X =
[[ 37.2  15.9  -9.7   1.4  11.1  24.7]
 [ -4.4 -24.2  23.3   1.2  14.4  54.5]
 [  9.8 -15.6 -16.0 -25.9  15.9  30.5]]
X[0][0]: 37.2
X[2][-1]: 30.5
X[-3][1]: 15.9
X[-2][-4]: 23.3
X[:, 1]: [15.9, -24.2, -15.6]
X[1][-1]: 54.5
X[-1][-6]: 9.8
X[-3][3]: 1.4
X[:, 5]: [24.7, 54.5, 30.5]
X[-2][3]: 1.2
X[0]: [37.2, 15.9, -9.7, 1.4, 11.1, 24.7]
X[2][2]: -16.0
X[-3][2]: -9.7
X[-2]: [-4.4, -24.2, 23.3, 1.2, 14.4, 54.5]

arr =
[[-14.8  -5.1   9.8   1.7 -29.2 -23.0   9.6 -15.7  12.6 -15.9  37.3 -26.2
  -28.2 -32.7 -41.3  28.7]
 [ 18.3  35.2  19.0  38.5  35.9  -8.2   4.2  19.1  15.7 -30.7 -22.8  36.6
  -24.9 -20.7 -23.0   3.6]
 [  0.8   2.9   0.6  -4.2  -0.2  -8.2  -6.5  -1.8  -6.4  -9.2  -1.7  -3.1
   -5.4  -9.3  -9.9  -3.9]
 [  0.8  -5.3 -12.8 -32.7  -7.6 -57.8 -16.4  -7.9   1.4 -59.3 -25.1   8.6
  -56.9  16.2  17.0 -14.5]
 [-42.7 -39.4 -37.2  -4.1 -30.9  22.7 -35.4 -40.8 -31.8  25.6 -21.7 -30.4
   15.9  -8.9  -0.8 -26.8]]
Rows and columns are counted from 0.
row 0 col 0 -> -14.8
row 3 col 3 -> -32.7
row 0 col 14 -> -41.3
row 0 col 6 -> 9.6
row 3 col 14 -> 17.0
row 4 col 5 -> 22.7
row 4 col 8 -> -31.8
row 0 col 2 -> 9.8
row 2 col 13 -> -9.3
row 3 col 15 -> -14.5
row 4 col 4 -> -30.9
row 0 col 9 -> -15.9
row 3 col 11 -> 8.6
row 0 col 15 -> 28.7
row 4 col 6 -> -35.4
row 1 col 11 -> 36.6
row 4 col 9 -> 25.6
row 3 col 2 -> -12.8
row 2 col 4 -> -0.2
row 1 col 5 -> -8.2
row 1 col 13 -> -20.7
row 0 col 7 -> -15.7
row 3 col 0 -> 0.8
row 3 col 4 -> -7.6
row 2 col 10 -> -1.7
row 4 col 10 -> -21.7
row 3 col 1 -> -5.3
row 0 col 3 -> 1.7
row 0 col 4 -> -29.2
row 1 col 4 -> 35.9
row 3 col 12 -> -56.9

a = ((-1.79, -0.64, -0.50, -1.45, -0.21, -1.26, 1.20, 0.81, -0.44, -1.62, 0.42), (-1.76, -0.64, 0.13, -1.23, 0.11, -1.27, 2.01, 0.81, -0.44, -2.15, 1.28), (-1.59, -0.64, -0.34, -1.20, -0.25, -1.13, 0.56, 0.81, -0.44, -1.40, 0.18), (-2.20, -1.41, -0.86, -1.20, -0.47, -0.87, -1.03, 1.12, -0.24, -0.50, -1.03))
Indices start at 0.
(0, 0) -> -1.79
(2, 7) -> 0.81
(3, 3) -> -1.20
(1, 7) -> 0.81
(1, 10) -> 1.28
(2, 2) -> -0.34
(1, 9) -> -2.15
(3, 5) -> -0.87
(0, 4) -> -0.21
(3, 8) -> -0.24
(1, 5) -> -1.27
(1, 1) -> -0.64
(0, 6) -> 1.20
(1, 0) -> -1.76
(0, 3) -> -1.45
(0, 10) -> 0.42
(1, 3) -> -1.23
(2, 4) -> -0.25
(1, 8) -> -0.44
(2, 8) -> -0.44
(3, 10) -> -1.03
(0, 2) -> -0.50
(2, 10) -> 0.18
(0, 5) -> -1.26
(3, 1) -> -1.41
(0, 9) -> -1.62
(2, 9) -> -1.40
(3, 2) -> -0.86
